In the rows, 128 means zero.
Rows swapped in pairs by one turn or mirror: which row each one swaps with:
The rows were stretched afterwards, more along some directions than others.
Foguz: [152 119 128 128 148  95 128 121 114 134 145 142 117 108 146 155 131]
kikil: [140 137 161 147 135 125 115 161 122 120 147 117 112 146 143 110 126]
pab: [144 155  95 131 113 114 149 148 149 164 117 140  82 123 155 150 103]
nud: [139 107 180 108 136 144 119 138 122 160 144 133 169 155 122  96 133]
nuzi: [122 117 165 119 121 178 127 148 126 154 146 125 160 170 116  86 138]
vunim: [136 109 179 115 131 154 121 144 117 159 141 137 164 159 122  87 136]
tulu: [123 159 100 153 130 114 108 135 129 138  97 137 139 113 126 159 117]
gop: [120 114 149 112 144 123 113 136 119 137 160 148 140 141 153 106 131]
deg: [116 116 166 122 115 175 135 137 116 144 143 125 162 164 112  88 135]
Bule: [126 112 155 114 142 128 105 152 126 140 163 140 137 143 151 103 128]
goroz: [140 158  96 130  98 127 137 132 148 125 103 109 104 125 134 152 118]
Gukon: [146 113 144 134 120 152 136 146 129 139 153 116  92 158 139 119 145]
Davef: [145 107 163 107 134 137 125 140 123 163 146 145 142 153 121 107 125]
sev: [139 118 132 142 130 151 124 134 124 133 151 123 101 148 127 122 151]
funiv: [115 138 118 145 115 168 143 133 126 139 135 123 134 145 113 102 128]
gab: [152 128 126 136 136 100 122 124 121 120 144 128 119 101 154 158 124]
lasip: [142 129 140 122 134 122 142 127 138 163  97 145 124 140 135 146 149]
Dad: [115 134 122 140 115 162 144 129 120 138 131 123 148 143 118 108 127]
fule: [138 168  69 149 107 125 147 132 147 129 106 123  93 121 122 133 122]
Nulo: [138 154 101 125 108 112 145 136 150 160 104 147  94 124 150 145 109]
mige: [115 124 131 130 107 163 139 123 120 142 132 127 148 149 122 103 132]
roko: [146 130 145 111 131 111 149 113 141 161  95 146 124 141 135 145 146]
Zaveg: [139 150 106 127 102 122 125 138 148 127 103 108 112 118 141 154 119]
Teb: [128 139 126 131 139 109 154 123 119 133 136 140 139 116 136 125 114]
rak: [121 129 131 126 145 122 146 129 124 128 139 141 148 120 132 118 118]
Kosel: [130 118 167 111 112 153 104 137 114 103 166 108 151 158 127  76 128]
Pefit: [123 130  97 158 156 139  85 160 120 107 173 116 133 133 119 124 135]
pesin: [137 157  88 129  96 131 144 133 148 127 101 111  90 128 132 142 120]
talid: [145 130  99 147 140 128 132 161 136 140 163 124  77 123 150 133 122]
Kogem: [130 174  63 165 117 133 137 145 140 120 123 124  93 132 114 131 113]
bof: [143 115 158 123 119 149 140 130 126 143 132 129 107 161 128 125 153]
didud: [154 114 131 121 140 105 127 118 119 132 139 147 115 113 141 147 132]
magar: [148 113 144 137 127 147 129 135 118 131 153 121 102 152 134 122 149]
Rimo: [133 124 170 109  99 148 111 135 116 107 152 112 145 155 130  73 122]
pak: [117 137  90 135 127 125 138 114 123 134 132 148 124 116 138 123 126]
bev: [132 119 116 140 147 139  89 155 124 116 169 112 137 128 126 112 142]
veka: [142 123 149 117 118 150 138 126 135 152 120 136 114 163 128 124 156]
fet: [126 120 142 109 153 111 147 124 139 154 114 154 131 144 134 141 146]
vezu: [130 143 135 132 119 117 146 114 116 116 138 133 146 115 141 112 109]
Sabu: [126 157 113 147 106 124 114 126 120 140  97 132 151 113 126 139 107]
kur: [135 143 155 149 134 135 110 164 119 124 150 125 122 152 127  96 115]
gal: [129 114 150 114 116 156 101 146 116 109 165 105 139 151 127  83 131]

tulu is swapped with kur
magar is swapped with Dad
talid is swapped with pak

Rows swapped in pairs by one turn or mirror: which row each one swaps with:
The rows were stretched afterwards, more along some directions than others.
biris: [138 154 160  91 141 108 141 143 117 143 154 144  96 133 118 114 106 141
 132 147 123]
bazu: [125 136 123 122 129 119 127 107 103 132 143 118 153  91 133 109 143 125
 114  77 147]
Sikud: [128 141 132 118 123 116 126 112 102 134 166 126 135  92 136 111 138 144
 114  70 144]
beri: [136 111 132 117 143 123 141 120 167 137 122 145  83 118 123 109 133 120
 122 133 105]
begup: [148 123 104 124 142 133 119 120 136 119 124 120 166 144 105 122 124 132
 121 148 114]
vetom: [135 126 127 137 137 139 126 163 154 140 156 140  78 125 151 119 128 138
 111  93 146]
vovu: [115 127 120 102 123  99 117  98 102 151 140 120 129 157  96 126 115 128
 129 135 104]
duzez: [118 126 122 108 133  93 114  97 106 149 144 119 134 153  97 119 123 136
 125 132 103]
lefi: [102 158 141 111 117 114 130 156  91 135 133 131 139  89 121  96 131 155
 135  92 166]
rore: [143 117 152 135 127 119 138 115 108 137 133 143 109 144 110 120 164 145
 131 137 144]
dobi: [127 153 160  94 136 107 144 140 103 135 164 144  96 123 119 107 104 139
 136 131 129]
Gedu: [125 102 145 120 137 145 140 158 147 143 111 111 115 133 104 145 138 121
 117 145 138]
bipu: [113 148 134 109 143 129 117 167 129 116 162 126  98  95 136 117 139 113
 126  86 138]
varik: [109 160 153  96 122 114 145 159  96 132 147 134 122 103 113  97 111 142
 143 112 154]
Papaz: [125 127 107 116 137 121 111  98 113 124 134 117 155 139  96 108 125 123
 116 133 109]
lusur: [115 110 146 109 130 140 159 168 115 117 140 141 110 102 106 135 154 150
 115 101 164]
Notef: [167 121 145 168 127 110 131  94 148 138 115 147 138 116 140 167 115 119
 137 133 125]
favuz: [129 141 138 122 125 121 112 113 105 135 169 128 137 101 141 109 139 151
 113  79 135]
Luda: [105 122 106 138 112 136 145 145 123 141 109 127 147 143 127 143 120 115
 139 134 104]
Tizuz: [116 142 116 108 128 124 136 118  95 134 154 121 147  97 127 110 138 124
 118  77 147]
Vud: [104 142 118 172 115 153 144 160 118 114 122 126 155  73 146 128 130 139
 125  81 180]
meros: [144 110 140 111 130 114 106  91 148 133 134 142  74 137 147 141 128 115
 117 116  93]
nufig: [125 114 115 123 120 122 131 145 129 154 101 121 146 125 123 155 101 115
 130 104 158]
Zegug: [161 128 139 170 126 117 133  94 143 134 123 152 137 107 128 153 114 112
 136 130 126]
lur: [117 130 124 144 131 137 104 134 128 130 132 101 152 149 130 114 146 147
 121 140 112]
pumer: [114 105 140 123 121 138 132 158 134 142 109  99 144 143  98 133 137 131
 133 153 128]
Rurik: [128 141 133 139 146 118 149 138 139 129 119 108 142 137 139 148 133 135
 146 145 124]
tup: [105 121 101 124 118 137 137 154 108 117  91 131 152 118 121 136 128 128
 124 104 173]
Kov: [ 78 140 100 113 120 153 148 154  88  85 115 132 128 103 115 109 144 126
 114  93 180]
fitov: [147 154 163  99 137 103 150 130 116 139 165 147  97 133 125 122  92 136
 136 150 106]
Kuv: [143 105 131 104 129 123 110  92 150 135 121 138  75 149 149 144 135 122
 115 123 100]
pedam: [136 137 134 159 141 118 141 108 121 137 169 121 120 132 125 116 154 159
 113 128 149]
guz: [123 158 143  97 120 103 148 149 101 142 142 139 113 112 108  96 109 140
 140 114 140]
bopod: [ 97 141 107  92 129 142 138 142  98  83 127 135 103 124 113 103 152 140
 110 115 139]
Guso: [122 103 131 125 118 133 134 157 137 147 103  99 128 157 104 137 138 125
 124 160 125]
kiviv: [114 120 115 147 110 126 132 139 126 140 104 136 146 141 132 139 122 120
 140 137  96]
belod: [150 135 111 146 143 147 134 147 143 101 113 122 161 120 123 134 120 121
 117 143 145]
Digif: [135 105 135 100 130 125 109  98 151 136 124 136  71 141 144 143 130 117
 117 119  95]
Rotim: [134 121  99 125 144 145 125 107 142 119 117 115 156 129 105 119 118 117
 108 142 108]
runad: [105 123 108 118 123 137 141 150 105 114  95 130 155 110 114 139 124 117
 127  96 175]
Mago: [152 143 164 122 155 123 140 135 137 126 171 132 110 150 135 123  94 128
 122 169 106]
fiv: [115 123 110 147 107 131 143 137 134 133 104 139 144 139 135 142 117 120
 137 132 105]
vura: [131  96 148 118 127 142 147 161 139 138 120 120 110 131 114 157 137 124
 117 135 136]
beguz: [156 121 155 145 139 125 134 124 125 129 135 140 116 140 121 126 157 125
 124 149 148]
Val: [146 120 155 143 134 124 136 123 122 131 136 140 109 142 114 116 162 133
 128 144 154]
Sulap: [116 116 134 144 126 137 111 146 137 145 108  95 157 137 113 123 133 129
 127 148 119]
sebad: [104 137 107 108 117 147 138 154  86 100 113 144 132 121 119 126 141 136
 115 109 172]
san: [107 130 128 170 110 141 138 141 127 132 121 127 152 113 147 141 118 132
 131 116 131]
duti: [122 139 122 119 126 123 128 101 101 123 154 122 144 101 129 107 144 123
 109  79 144]
Nagir: [ 94 161 122 144 121 137 135 165 101 113 138 130 152  58 137  97 139 149
 124  61 190]
pel: [130 139 127 126 129 128 101 116 113 126 164 121 129 134 137 107 142 158
 117 115 111]
kiror: [126 122 108 106 137 114 111 102 121 128 128 119 149 151  98 123 118 119
 124 150  96]
Dibu: [134  92 144 128 133 138 139 160 145 146 113 112 130 136 105 151 136 129
 125 148 135]
dun: [149 108 133 136 141 127 130 125 177 148 126 135  90 117 134 116 120 113
 120 138 115]
Vum: [115 126 124 160 108 136 138 144 130 138 120 128 139 138 145 148 112 125
 136 133 111]
Rodab: [164 130 148 168 128 113 133  99 140 138 123 149 144 110 133 161 111 117
 141 136 131]
dig: [123 116 117 134 126 121 127 156 129 147 105 122 147 120 129 149 109 117
 127  99 168]
vukup: [142 110 135 126 142 124 136 121 173 143 127 139  85 121 122 105 134 122
 123 136 115]

lefi is swapped with Sulap
Guso is swapped with guz
Rurik is swapped with bipu
Kov is swapped with begup
favuz is swapped with san
vukup is swapped with Val

